(in the rows, 128 means zero)
The rows below come in pairs that one turn or mirror swaps. Which row does each named row swap with?
The rows were stretched afterwards, more along some directions than others.
Tuv: [106 129 100 109  99 108 130 141 109 146 136 112 101 125 119 145 104]
fusis: [128 140 112 159 119 179 166 122 122 120 132  80 129 142 139 112 128]
Lape: [139 132 105 131 135 148 131 114 145 158 151  99 142 140 122 170  91]
Lat: [127 117 132 146 136 160 175 101 133 100 141 125 127 120 133 130 159]
Tesiv: [138 151 129 153 125 151 135 147 114  78  88 133 102 148 138 122 101]
popu: [113 149 136 117  93 151 127 132 146 129  93 105 128 134 141 108 139]
kag: [130 139 141 135 111 157 146 122 157 124 143  98 166 143 115 146 113]
Migo: [127 147 144  99 111 133 120 119 154 164 126  93 142 134 127 154  91]
ladag: [122 126 143 129  93 162 112 164 107 184 160 101 153 141 131 123 111]
gunib: [117 137 123 110  96 142 118 148 115 119  91  79 105 129 111 120 119]
Vame: [132 147 150 100 131 146  97 134 146 172 108  97 109 129 120 137 104]
rofin: [127 129 137 162 140 169 124 134 139  87  86 133 116 140 145 126 115]
geno: [129 148 116 116 116 136 146 127 117 139 144  88 101 130 100 146 110]
dozil: [ 90 128 138 122  91 151 124 144 123 118 112 124 110 100 141 114 135]
pob: [107 109 111 122  90 122 135 134 114 151 155 105 160 126 145 141 113]
Rulek: [132 116 157 117 126 133 143 109 160 104 119 164 162 138 123 139 112]
dirap: [141 102 148 141 126 152 116 111 159 158 148 150 155 160 157 131  80]
bol: [140 128 158 125 136 144 127 110 146  98  95 153 104 161 128 145  89]
Rafit: [102 123 162 113  93 149 111 136 163 116 126 148 173 137 122 139 114]
Kazon: [113 112 147 113 145 128 101 146 140 149 157 153 151 120 144 125 122]
Veb: [133 132 119 138 148 136 152  98 151 102 140 136 136 141 159 166  89]
Tok: [127 114 171 114  96 148  86 132 146 131  83 149 120 171 119 149  90]
dut: [136 111 159 118  97 151  88 131 142 129  93 133 147 168 133 167  88]
Bofod: [129 136 145 146 124 169 104 129 145 154 100 122 113 179 160 118 127]
vose: [103 151  98 124 122 144 158 114 119 106 143  75 131 129 143 169 121]
zok: [131 118 151 148 100 176 127 107 155 143 110 123 137 158 155 107  96]
Mago: [114 118 172 127 135 141 116 138 150 122 115 173 143 119 134  96 153]
fefo: [122 150 156 100 147 164 128  93 147  74 102 120  93 139 140 143 125]
Laf: [143 143 108 168 137 167 113 148 126 181 124 109 124 135 152 125 112]
kig: [122 150 121 125 133 147 149 131 112 108 141 102 108 118 123 118 165]
Tadon: [121 129  95 151 121 141 142 123 132 157 142 115 155 151 164 165  92]
rav: [115 128 144 146 110 169 133 126 151  72 114 136 159 156 144 129 111]
nemok: [111 101 142 136 124 174 107 105 146 136 124 132 124 144 164 134 125]
nuti: [117 148 149  86 122 144 119  89 151 142 121 100 100 137 140 144 116]
feg: [143 128 129 162 116 166 105 167 131 186 120 109 171 147 152 126  91]
Gosop: [ 96 112  93 113 107  97 129 148 124 131 158 110 139 117 122 146 107]
mube: [148 102 150 145 134 156 121 126 137 163 136 156 133 146 153  97 111]
tinen: [113 132 137 128 136 131  95 155 141 141 107 139 127 153 161 142  68]
Mupid: [108 142 125 124 135 143 135 136 106 109 143  89 101 128 108 145 134]
Tudo: [124 145  95 166 135 159 133 160 112 169 140 122 125 128 138 124 126]
begob: [116 118 152 108 107 142  71 132 162 129 101 129 148 161 140 157  78]
Pabod: [126 106 145 105 133 150 100 112 119 109 113 130  90 149 138 134 121]
fupa: [115 128 169 138 131 157 117 149 143 117  95 180 142 133 129 114 142]
lebe: [140 159 127 138 146 159 135 116 164  89  96 118 104 143 130 137 120]

Rulek pairs with Lape
Tudo pairs with fupa
gunib pairs with Pabod
begob pairs with pob

